In the data rows, the value 128 means zero.
Here is a table of points, one per row:
[ 71 129 128 100  62 169 136 156 176 163 150  87 151 151 180  67 154 125
 116 127 132 133 201 143  89 129 186 130  25  76 163 128]
[120 135 126 116 106 132 139 121 107 126 122 111 162 139 153 139 137 106
 142 150 154  93 135 145 113 130 115 122 117 123 146 130]
[102 197 112 204 110 133 164 118 248 123 173  69 120 149  34 182 123 151
 160 127 167 119 102 120  48 163 165 203 139  80 137 118]
[ 99 123 100 143 165 123 151 126 178  70 108 118 145  78 167 146  78 137
 100 150 134 164 127  94 105 100 103  94 158 124 139 133]
[160 112 142 119 152  63 126  83 155 162 153 131 102  78 116 115 157 153
 178 125 101  73 168  92 134 163 143 108  99 159 118 161]
[108  70 165 120 144 139 146  87 117 146 165 204  89 120  97 100 132 126
 135 127  83 132  65 116 200 146  51 141 129 124  74 106]
[169  90 124 177 143 141 139 111  30 167 136 136  85 138 120 183 136 130
 162 151 125 157 116 133 120  90 107 100 204 130 165 137]
[127 138 138 141 125 103 138 123 139 135 141 133 125 133 125 140 132 141
 148 127 120 123 123 128 119 132 115 145 123 137 137 123]
[128 118 145 142  95  60 162  84 162 191 100 133 145   6  83  91 109 165
 181 143 116 147 165 141 112 156 120  89 101 200 127 174]
[ 72 130  52  78 115 233 165 122 180 173 141  40 188 128 162  82 112 123
  93 141 120 133 232 106  67  79 165  71  30   0 142  98]
[152 143  80 222  81  44  47  75 121 123 135 141  91 154 168  93 119 221
 192 178  42 150  55  77 141  34 192 255 201  97 164 136]
[180  58  77 182 148  91 124 131 105 140 107 131 223 158 134 143 123 165
  79 157 116  97 107  84  94 170  62  65  94  60 148 213]
[132 119 112 147 136 141 138 133 119 123 171 156 143 111 107 130 128 109
 145 134 126 112 124 125 112 117  92 162 126 116 136 139]
[119 203  97 162 216 220 140 186 102  78 147  72  83  41  65 255 142 192
 187 116   6 120 136 100 114 241 140 113 154 184 255 147]
[152 114 174 122 112  96 118  96 139 158 132 129 126  50 118 113 193 161
 155 122 115 103 155 131 101 169 154 133  79 127 146 115]
[ 85  75 195 115  78 181 122 171 180 137  79 117 112 112 158  96  56  84
   0  99 186  14 111 176  40  68 127 104  60 181 192 110]
[157 107 158 154 148  58 116  66 153 158 177 118 119  88 100 101 119 164
 197 116 142  40 181  80 121 151 164  88  68 189 120 174]
[151  91 143 111 142  89 148  83 107 115 156 245 147 145 108 134 135 114
 128 123  72 166  94 122 219 123 124 144 134 125  84 103]
[ 79  62 133 111 177 138 125  85  43 108  59 178 160 162 140  97  91 127
 150  78 222 237  73 153 134 133 178 137 202 144 153 119]
[138 154  27  34 105 255 150  64 202 152  96  38 122 241 176  97  33  94
 126 125 179 179 177 155 129  87 166 123  72  92  90  75]
[123 141 157 164 136 107 128 141 122 111 124 152 108 125 101 118 108 161
 154 101 106 141 115 139 155 148 133 139 143  94 108 125]
[172 138 170 119 125 128 128 147 101 107 130 102 162 157 121 131  98 132
 105 115  94 140 116 147 156 116 113 133 133  91 134 127]
[147 107 158 132 122  78 134 102 151 162 105 153 107  98 129  94 142 141
 156  90  88  90 142 151 163 169 121 117 115 118  98 140]
[130 147 143 124 136 148 147 120 105 113 116 133 143 132 135 114 137 119
 131 145 151 147 114 137 121 116 113 124 126 116 139 129]
[166 123 143 134 139 113 120 144  95 132 111 137 157  67  80 111 182  79
  72 187 155  93 145 152 131 137 147 146 144 156 101 122]
[104 139 119  77 212 152 113 111 127  47 218 159  60 100 172 151 136  52
 214  79  83  33 114 146 119  21 113 126 154 243  70 255]
[115  51 200  71 165 143 223  21 108 137  59 255 150 161 161 179 118 126
 204 101  95 255 160 253 243   0  89  86 115 148   0 125]
[147 153 135 127 105 121 115 140 128 136 114 126 106 164 154 115 130 110
 108 137 127 128 138 147  69 113 116 127 133  98 101 156]
[ 87 104 138  70 120 130 131 158 141 111 128  95 132 137 151 147  81  75
  80 134 116 130 112 136 144  92 155  90 158 116 160  96]
[150 133 133  92 162  84 125 106 144 163 159 124 109 115  83 115 128 134
 134 151 134  59 133 111  89 156 168  94 101 155 153 152]
[139 131 139 140 115 134 133 116 116 109 132 109 139 137 136 122 114 120
 110 147 133 134 137 136 117 119 123 135 129 102 124 142]
[162 143 129 176 136 132 171  97 162 156  52 152 199  93   6  47 228  94
  60 125 235 139 117 149 178 219 117  84 196 185   0 166]
[144 137 155 137 128 128 126 134 110 112 134 126 140 138 131 143 101  90
 126 118 116 149 122 153 138 124 130 140 138 106 140 114]
[173 122 181 124 108  75 104 122 129 147 144 125 119 105 123  82 165 175
 189 115 122  96 139 149 126 165 171 139 124 128 113 108]
[ 92 143 133 123  53 139 215 180  73 133 120 117 120 146 174 121  98  57
   0 140 153 116 141 103 103 120 134  96 164 136 163 118]
[ 77  60 156  82 173 142 194 109 111 107 181 210  48  79  76  72 133 106
 117 130  89 115  34 147 249 156  26 114  98 183  49  88]
[128 139 132 142 113 138 143 123 116 113 152 125 130 128 125 126 113 112
 130 150 149 139 129 148 123 127 143 129 140 109 131 134]
[ 84 124  86   0 113 125 153 218  75 116 117 126  70  76 140 132 101 103
 162 126 115 200  96 135  91  55 173 166 148  59  70 121]
[ 99  84 181 140  86  61 139  90 215 204 174 169 212  88 131 167  89 105
 122 253 255  95  16 150 148  49  50   0 160  18 196  89]
[156 175 128 199 178  89  96 193  83  59 103 112 103 143  86 137  45 219
 211 143  98 181 133 134  91 204 166 150 121  73 164 160]
[172 153 145 116 127  45  34 177 137  83 180 140 157 163 162 166 157 214
  93 179 126 172  32 153  73  38 130 228 201 174 101  91]
[112 112 152 155 161 110 122 115 144 134  95 178 113  79  85 128 161 171
 208 101  86 113  86 154 187 168  88 143  67  64  79 118]
[142 146 103  99 104 219 151 136 168 152 141  60 130 150 176  78 125 110
 105 127 143 140 191 164 100 130 165 133  56  77 128  90]
[139 139 133 127 155 145 139 171 119 126 134 115 158 148 139 137  69 120
  95 166 131 157 122 129 119 120 144 107 123 114 144 105]
[133 127 150 168 137 117 132 150 103 124 147 160 105 130 104 129 111 171
 158 121 105 144 110 122 157 144 117 153 148  92 115 137]
[ 93 130 139 115  71 178 116 189 147 119 102 120 122 164 159 127 112 103
  52 152 201  34 115 159 106  70 108 132 136 159 200 115]
[106 104 163 123 136 132 146 109 136 139 143 183 110 113  98 102 128 130
 153 105  94 112  89 130 170 141  85 127 128 128  96 111]
[163  44 122 147  96 109  39 192  44 134 152  74  18 255  92 206 106  70
 123 139 158 128  70 104 140 123  95  73 158 131 131 157]
[147 113  76 123 150  87 122 183  90 171 152  84 101 148  96 149 151 116
  86 146 144  88 165  92 145 207 125 164 125 126 137 140]
[136 132 140 112 123 136 127 125 111 128 114 116 154 122 137 121 112 109
 140 165 154 131 128 144 125 137 122 114 125 126 149 130]
[131 128 159 129 129 111 129 119 137 144 136 143 109 118 120 124 139 128
 152 131 108 106 124 119 141 145 119 127 120 138 135 121]
[ 49 132  42 127 103 155  11 227  71 179 117 237 161  41 139 184 165 105
   0 146  47  34 255  98 255 232 157 171 141 137 124 124]
[ 69 137 133 174  41 237 129 156 228 163  93  89 191  33 180 144 122 190
 125  55 139 251 117 161 100  42 155 161  99 148 142 109]
[139 112 117 202 124 149 144 145  58 127 130 148  91 169 104 198 127 159
 138 117 102 172  96 144 160 121 159 118 132 122 159 131]
[108 197 156 217  20  60   0 135 215  57 120  68 192 210 105 196 134 135
  78 123 127 130  98  13 166  50 163  97 213  95  73  94]
[128 142 128 141 119  96 145 142 102 119 135 117 130 137 112 130 113 128
 133 141 127 143 121 121 131 136 127 133 124 101 147 123]
[163 101 137 156 166  69 104  79 148 179 160 129 109  51 107 114 127 164
 192 118 127  71 183  83 115 172 148 108  81 179 119 148]
[149 135 158  55 230 206  25  39 210 115 118 159  38  87 181  97 183  48
 196  72  79 184 229 227 138  80 166  89 121 194  22  91]
[107  67 105  98 143  69 129  97 186  25 110 102  85  90 139 122 140 193
 145  55 168 130 124  95 138 183 134 101  72 234  68 105]
[ 75 173  90 126 111 121 102 118  70 122  95  96 185 142 118 121 127 136
 103 100 118 141 146  95  31 219 105 153 152 109 103 121]
[140 117 114 169 140 177 145 122 182 165 112 152 166 144 141 155 201 167
 137  78 106  97 126 120 128  65 173 183 149 140 161 113]
[155 159  73  43 135 230 185  92 226  98  64  95 115 255 160  48 151 114
  99 104 166 133 194 121 132 118 171 164  99  91 124 106]
[124  99 123 166 111 138 143 124  29 141 117 126 105 162 104 189 151  96
 123 119 130 114 107 133 122 132 111 110 170 120 126 147]
[137 168 110 104 108  79  81 167  60 153 181  80 141 136 111 150 175 145
 136 139 175 103 116  82 103 217  95 187 143 157 117 103]
[159 137  95 160 145  92 143 116  78 114 111 114 169 160 114 101 129  76
 110 133 160  85 124  94  98 121  90  89 156 125 129 140]
[120 171  40 108 154 111 170  99  96 190 162 115 176 103 220 127 114 112
 154 122 148 151  84 119  65 126  44 109 124 147 114  74]
[ 89 200 135 147 102 157 139 141 186  46 101 116 112  90 212 159 186 150
  95  98 154 225 120 148  98  65 140 108 141 170 110 127]
[192 179  87  64 161 180 182  85  94  55 156  81 114 254 111   0  82 104
  71 133 170  94 162 142 210 125  96 246 142 126 149 141]
[169 152 162 168 128 136  88 186  68 120  65 140 142 154 150 193 111 167
 121 164  65 128 154  56 130 179 176 133 171 146 162 211]
[131 158 137 190 200 129 103 197 184 145 123  81  93  69 168 158 204 102
 149 105  55 188 167 113 133 135 129 140  76 172 255 153]
[112 160 123  62  74 130 132 164  86  96 100 163 146 156 117 121 116  61
 132 129 200 100  96 110 104 159  83 119 138 154 225 107]
There is one direction along which these points spread out most. Take the direction at right angles to it along which they spread out most. Then take the direction at right angles to both along which they spread out most. Go by this last direction. For each point below, how far along it does it lie, from 0 to 99? 50 is the average, and the first point above lies past it. One standard deviation of the points above along it is 16.
[173 122 181 124 108  75 104 122 129 147 144 125 119 105 123  82 165 175
 189 115 122  96 139 149 126 165 171 139 124 128 113 108] 62
[124  99 123 166 111 138 143 124  29 141 117 126 105 162 104 189 151  96
 123 119 130 114 107 133 122 132 111 110 170 120 126 147] 33
[142 146 103  99 104 219 151 136 168 152 141  60 130 150 176  78 125 110
 105 127 143 140 191 164 100 130 165 133  56  77 128  90] 70
[128 139 132 142 113 138 143 123 116 113 152 125 130 128 125 126 113 112
 130 150 149 139 129 148 123 127 143 129 140 109 131 134] 45
[157 107 158 154 148  58 116  66 153 158 177 118 119  88 100 101 119 164
 197 116 142  40 181  80 121 151 164  88  68 189 120 174] 75
[139 139 133 127 155 145 139 171 119 126 134 115 158 148 139 137  69 120
  95 166 131 157 122 129 119 120 144 107 123 114 144 105] 43
[140 117 114 169 140 177 145 122 182 165 112 152 166 144 141 155 201 167
 137  78 106  97 126 120 128  65 173 183 149 140 161 113] 58
[152 114 174 122 112  96 118  96 139 158 132 129 126  50 118 113 193 161
 155 122 115 103 155 131 101 169 154 133  79 127 146 115] 72
[180  58  77 182 148  91 124 131 105 140 107 131 223 158 134 143 123 165
  79 157 116  97 107  84  94 170  62  65  94  60 148 213] 42
[119 203  97 162 216 220 140 186 102  78 147  72  83  41  65 255 142 192
 187 116   6 120 136 100 114 241 140 113 154 184 255 147] 86
[139 112 117 202 124 149 144 145  58 127 130 148  91 169 104 198 127 159
 138 117 102 172  96 144 160 121 159 118 132 122 159 131] 38
[162 143 129 176 136 132 171  97 162 156  52 152 199  93   6  47 228  94
  60 125 235 139 117 149 178 219 117  84 196 185   0 166] 46
